Which row each row swaps with, under one turn or mirror
The rows were stretched afterwards, more along some directions than others.
Q_41: [-0.58  0.10 -0.06 -0.20 -0.23  0.28 -0.39  1.25 -0.55 -0.58 -0.79  0.01
 -1.35 -0.06  1.39 -0.08  1.08  0.93  2.15  0.77  0.08 -0.38]
Q_601: [-1.99  1.27  0.85  0.39 -0.01  1.00 -1.61  1.11 -0.03  0.12  0.12 -0.10
 -0.15  0.92 -3.08  0.51  0.32 -0.09  1.66 -0.29  1.05 -0.23]
Q_893: [ 0.48 -1.19 -0.33 -0.23 -0.53  0.72  0.22 -1.65  0.24  1.08  0.04 -1.72
 -0.39  0.72 -1.80  0.03  0.28  0.61  1.64  2.15 -0.86 -0.40]
Q_729: [ 0.14  1.60  1.14  1.46 -0.40  1.85  0.76 -0.17  1.26  0.56 -0.79 -0.28
 -0.67 -2.32 -0.74 -0.66  0.77 -0.17  1.42  0.73  1.47 -1.34]
Q_158: [-0.50  2.00  0.19  0.60 -1.19  0.77 -0.63  1.26  1.86  2.11 -0.28  0.93
 -1.44 -0.37 -0.67  0.18 -0.56  1.30  2.07  1.15  0.86 -0.49]
Q_364: [-0.57  1.07 -0.43  1.21  0.45  0.37 -0.74  2.32 -1.51 -0.18 -1.20  0.74
 -0.14 -1.15  1.26 -0.52  1.95  0.86  0.89  0.02  0.32 -0.62]
Q_402: [ 0.31 -1.14 -0.38 -0.17 -0.48  0.75 -0.02 -1.65  0.59  1.08 -0.19 -1.45
  0.09  1.31 -1.68  0.18 -0.41  1.05  0.97  1.62 -0.48  0.11]
Q_917: [ 0.95 -2.61  0.40 -2.27 -0.21  0.63  0.34 -0.81 -0.43 -0.17  0.98 -1.31
 -0.25  1.15  0.54  0.76  0.06 -0.98 -0.77  1.39  0.38  0.59]
Q_354: [ 1.55 -1.97 -0.25 -1.50 -0.01 -1.69  0.62 -1.15 -1.02 -0.48  0.11 -0.63
 -0.73  0.54  2.17 -0.10  0.20 -1.20 -1.40  0.86 -0.81  1.10]
Q_543: [ 1.83 -1.17 -1.52  0.50  0.72 -1.29 -0.64 -0.40 -0.30  0.96 -2.33  1.16
  0.21 -1.38  3.85  0.29  0.02  0.66 -1.94 -0.53 -1.30  0.77]
Q_504: [ 1.24 -2.43 -0.92  0.17  1.19 -1.23  1.77 -1.07  1.06  1.52  0.53 -1.01
 -0.92 -0.17  0.95 -0.55 -0.19  0.22  0.27  0.27 -0.49  1.20]
Q_652: [-2.18  1.84  1.45  0.20  0.31  0.53 -1.47  1.47 -0.50 -0.24 -0.13 -0.12
 -0.60  1.02 -2.76  0.38  0.14 -0.43  1.21 -0.07  1.21  0.16]
Q_832: [ 1.02  0.99  1.19  0.92 -0.27  3.56 -0.81  0.14  1.88  2.19 -1.15  0.43
  0.13 -1.79 -0.49  0.17 -1.81  0.56  0.72  1.15  1.33 -0.28]
Q_644: [-1.76  1.37 -0.18  1.30 -0.95 -1.68 -1.67  0.31 -1.74 -2.03 -0.75  1.02
  1.76  0.46  2.23 -0.28  0.21 -0.11 -1.86 -1.84  1.12  0.39]
Q_348: [-0.17  0.98  1.70 -0.16  0.04  0.04 -2.36  1.38 -2.09 -2.01 -0.40  0.22
  0.53 -0.55  0.07  0.07  0.26 -0.93 -0.16 -1.47  0.81  0.65]
Q_534: [-0.12  0.56 -0.05 -0.96 -0.75  0.89 -1.11  0.93 -0.94  1.12 -1.37  1.89
  0.03 -1.35 -1.00  1.04 -0.12  0.36 -0.30 -0.29 -0.34 -0.41]
Q_757: [-0.16  0.79  0.89 -0.41 -0.74  0.99 -1.07  1.31 -0.98  1.45 -0.63  1.01
 -1.25 -1.10 -1.37  0.92 -0.43  0.72  1.29 -0.83  0.91  0.48]
Q_321: [ 0.15 -0.61 -0.10 -0.63  0.67  2.62 -1.57  2.46 -0.58  1.28 -0.84  0.70
 -0.46 -0.63  0.71  0.32 -0.17  1.36  1.08  0.36  0.62  0.22]
Q_480: [-1.53  0.66  0.43  1.25  0.03  0.23 -0.38  0.20 -0.46  0.22  0.66 -0.94
 -0.02  1.05 -2.92  0.11  0.08 -0.24  0.93 -0.25  0.45  0.56]
Q_280: [ 0.31 -0.12  0.27 -0.51 -0.77  1.19 -0.10 -0.60 -0.14  0.74  0.10 -0.93
 -0.64  0.36 -1.44  0.30  1.06 -0.39  0.80  2.63 -0.80 -0.84]
Q_950: [ 0.94 -0.44 -1.39  1.57  0.44 -1.93 -0.64 -1.08 -1.31  0.64 -1.60  0.29
  0.43 -0.67  1.04 -0.29 -0.01  0.82 -1.34 -1.19 -2.01  1.31]
Q_492: [ 0.91 -1.46 -0.30 -1.95  0.39  3.46 -1.39  1.64  0.41  2.12 -0.82  1.01
 -0.65 -0.49  0.67  0.73 -1.39  1.14  0.43  0.67 -0.17  0.14]
Q_438: [-0.31  0.82  0.05  1.08  0.13 -0.23  0.92 -0.02  0.53 -0.25  0.47  0.70
  1.37  0.02  1.57  0.01 -0.53 -1.54 -1.01  0.42  1.75  0.49]
Q_638: [ 0.17  0.22 -0.59 -0.87 -0.83  0.43 -0.77  0.58 -0.61  0.92 -2.06  1.97
 -0.05 -1.95 -0.08  0.38  0.47  0.12 -1.15 -0.50 -1.03 -0.80]
Q_966: [-0.51  1.27 -0.30  1.46 -0.14 -0.55 -0.06  1.50 -1.54 -0.71 -0.91  0.77
  0.08 -1.55  1.17 -0.67  2.14  0.09  0.73 -0.28  0.46 -0.91]
Q_690: [ 1.46 -1.73 -0.98 -0.71  0.48  1.04 -1.24 -0.11  1.52  3.07 -1.90 -0.10
 -1.40 -0.80 -0.76  1.17 -0.38  2.40  1.74  0.31 -1.19  0.06]
Q_263: [-0.07 -1.16 -0.47  0.15 -0.57  0.36 -0.33 -1.49  0.15  0.40 -0.43 -1.44
  0.69  1.78 -0.66  0.66 -0.39  1.11  0.61  1.20 -0.02  0.12]
Q_718: [-1.73 -0.20  0.30 -0.13 -1.18 -0.33 -1.46 -0.20 -2.11 -1.39 -0.09 -0.25
  1.31  0.89 -0.84  0.98  1.49 -0.55  0.01 -0.14  0.93 -0.64]
Q_887: [-0.37 -0.12 -0.13 -0.40  0.94  1.70 -0.88  2.42 -1.01  0.52 -0.91  0.77
 -0.39 -0.81  1.16  0.03  0.89  0.82  0.67  0.39  0.86 -0.35]
Q_664: [ 2.09 -2.70 -1.54 -0.14  1.21 -0.38  1.38 -0.81  1.75  2.53 -0.62 -0.89
 -1.31 -0.69  0.79 -0.15 -0.38  1.54  0.65  0.40 -0.97  0.91]
Q_676: [ 1.14 -0.18 -0.20 -0.62 -0.06 -1.40  0.45 -0.21 -0.05  0.38 -0.85  0.21
 -1.41  0.73  2.38  0.18  0.07 -0.45 -1.15  1.38 -0.66  0.71]
Q_932: [ 0.74 -0.56  0.72 -0.91 -0.24  0.75 -1.46  0.66  0.41 -1.04 -0.64 -0.01
  0.49 -0.99 -0.28  0.20  0.30 -0.59 -0.22 -0.59 -0.02 -0.72]
Q_949: [ 1.30  0.01 -0.54  0.08 -0.04  0.67 -1.93 -0.26  0.64  2.40 -2.42  0.56
 -0.65 -1.36 -0.72  1.21 -0.48  2.12  1.28 -0.12 -0.87  0.34]
Q_33: [ 0.90 -1.78 -1.08  0.36  1.45 -0.69  2.11 -0.58  0.75  1.15  0.43 -0.76
 -0.21  0.25  1.56 -0.71 -0.32 -0.45 -0.67  0.02 -0.12  0.96]
Q_634: [ 0.19 -0.70 -0.81  0.46 -0.14 -0.30  0.00 -1.63  0.28  1.05 -0.51 -0.83
  1.19  1.26 -0.35  0.28 -1.11  0.96  0.66  0.89  0.35  0.51]
Q_22: [-0.58  0.70  0.23  1.25  0.00 -0.03  1.36 -0.50  0.85 -0.33  0.75  0.01
  2.05  0.32  0.73  0.18 -0.87 -1.34 -0.55  1.11  2.02  0.27]
Q_855: [ 0.39 -1.62 -0.80 -0.50 -0.73 -0.15 -0.35 -1.87  0.60  1.02 -0.90 -0.68
  0.88  1.00 -0.44 -0.10 -0.93  0.95  0.50  1.14 -0.32  0.34]
Q_432: [ 1.51 -1.15 -0.47 -0.85  0.08 -1.83  0.64 -0.77 -0.51 -0.40 -0.21 -0.12
 -0.57  0.71  2.65 -0.31  0.10 -0.89 -1.84  1.04 -0.93  1.06]
Q_307: [ 0.32  1.47 -0.03  0.00 -1.70  0.19  0.21  0.39  2.52  2.30 -0.47  0.79
 -1.62 -0.83 -0.77  0.42 -0.68  0.97  1.82  0.84  0.35 -0.38]
Q_227: [ 1.30 -0.67 -0.50 -1.15 -0.13 -2.28 -0.39 -0.02 -0.51  0.05 -1.04  0.56
 -0.86  0.44  2.44 -0.72  0.13 -0.54 -0.84  0.95 -1.25  1.01]
Q_13: [ 1.95 -0.88 -1.10 -0.18  0.88 -1.02 -0.51  0.24  0.43  0.98 -2.35  0.75
 -0.90 -1.72  3.06  0.24  0.67  0.95 -0.36 -0.16 -0.56  0.44]
Q_816: [-0.47 -0.21 -0.68  1.26  0.55 -0.53 -0.10 -0.77 -0.81  0.53  0.10 -0.60
  0.92  0.75 -1.41 -0.11 -0.29  0.00 -0.24 -0.87 -1.04  0.72]
Q_535: [ 0.39  1.01  1.86 -0.02 -0.72  0.92 -1.76  1.04 -0.89 -0.90  0.35 -0.11
 -0.05 -0.87 -1.18  0.60 -0.25 -0.51  1.23 -0.75  0.99  0.53]
Q_835: [ 0.28  0.57  0.87 -0.92 -0.49  0.84 -0.06  1.64  0.35  1.73  0.35  0.60
 -2.21 -0.15  0.18  0.95  0.56 -0.44  1.76  2.43  1.10 -0.23]
Q_311: [ 1.10 -0.76 -1.48  1.58  0.32 -1.93 -0.49 -0.92 -1.00  0.44 -1.56  0.65
  0.95 -0.69  1.98 -0.07 -0.17  0.86 -1.66 -0.57 -2.21  1.09]
Q_20: [ 0.08 -0.63 -0.89  1.71  0.29 -1.95 -0.06 -1.51 -1.00  0.31 -0.06 -0.43
  0.78  0.05 -0.33 -0.43  0.06  0.14 -0.29 -0.71 -1.45  1.07]
Q_698: [ 0.22  0.40  0.37 -1.01 -0.77  0.82 -0.68  0.90 -0.60  1.75 -1.17  1.46
 -0.89 -1.25 -1.11  1.17 -0.62  0.70  0.17 -0.76  0.39  0.44]
Q_457: [-0.08 -0.34 -0.40  1.31  0.34 -0.93  2.11 -0.64  0.48 -0.10  1.07 -0.51
  0.68  0.27  0.86 -0.40 -0.08 -1.46 -0.93  0.52  0.94  0.71]
Q_538: [ 0.80 -0.03 -0.56 -0.75  0.46 -2.77 -0.01  0.22 -0.66 -0.10 -0.94  0.38
 -1.13  0.61  1.92 -0.39  0.57 -0.56 -0.65  0.40 -0.80  0.63]
Q_571: [ 0.20 -0.57 -1.32 -0.20 -0.20  0.65 -0.63  0.20 -0.49 -0.67 -1.49  0.77
  0.37 -0.94  1.68 -0.54  1.41  0.31 -0.49  0.21 -1.67 -1.58]
Q_138: [ 1.47 -2.90 -1.01 -0.38  1.09  0.20  0.76 -0.68  1.60  2.74 -1.07 -0.68
 -1.54 -0.46  0.67  0.16 -0.68  2.05  0.46  0.23 -0.81  0.96]
Q_45: [ 0.99 -1.12  0.19 -1.77 -0.11  2.99 -1.46  0.58  0.22  2.00 -1.02  1.08
 -1.20 -0.34  0.72  0.88 -1.91  1.12  0.11  0.13 -0.20  0.59]
Q_706: [ 0.82  1.12  1.05  0.56 -0.50  2.58  1.11 -0.41  2.60  2.03 -0.57 -0.22
 -0.43 -2.20 -1.76 -0.13 -0.45  0.23  2.26  1.83  1.39 -1.26]
Q_228: [-2.00  2.06 -0.08  2.32 -0.53 -1.25 -2.24  0.94 -2.31 -2.07 -1.34  0.63
  1.28  0.38  2.54 -0.77  0.70  0.44 -1.13 -2.04  1.11  0.72]
Q_447: [-0.96  1.47  0.34  0.38 -1.34 -0.15 -0.90 -0.42 -1.56 -0.24 -1.89  1.39
 -0.51 -0.59  0.94  0.41 -0.24  0.32 -0.21 -0.52 -0.15  0.29]
Q_495: [-0.07 -0.55 -1.13 -0.85 -0.22  1.18 -1.08  0.48 -0.81  0.17 -2.06  1.54
  0.55 -1.24  1.12 -0.16  0.66  0.14 -1.60 -0.38 -1.50 -1.20]

Q_718 is swapped with Q_835
Q_33 is swapped with Q_816
Q_457 is swapped with Q_480
Q_447 is swapped with Q_41
Q_950 is swapped with Q_664

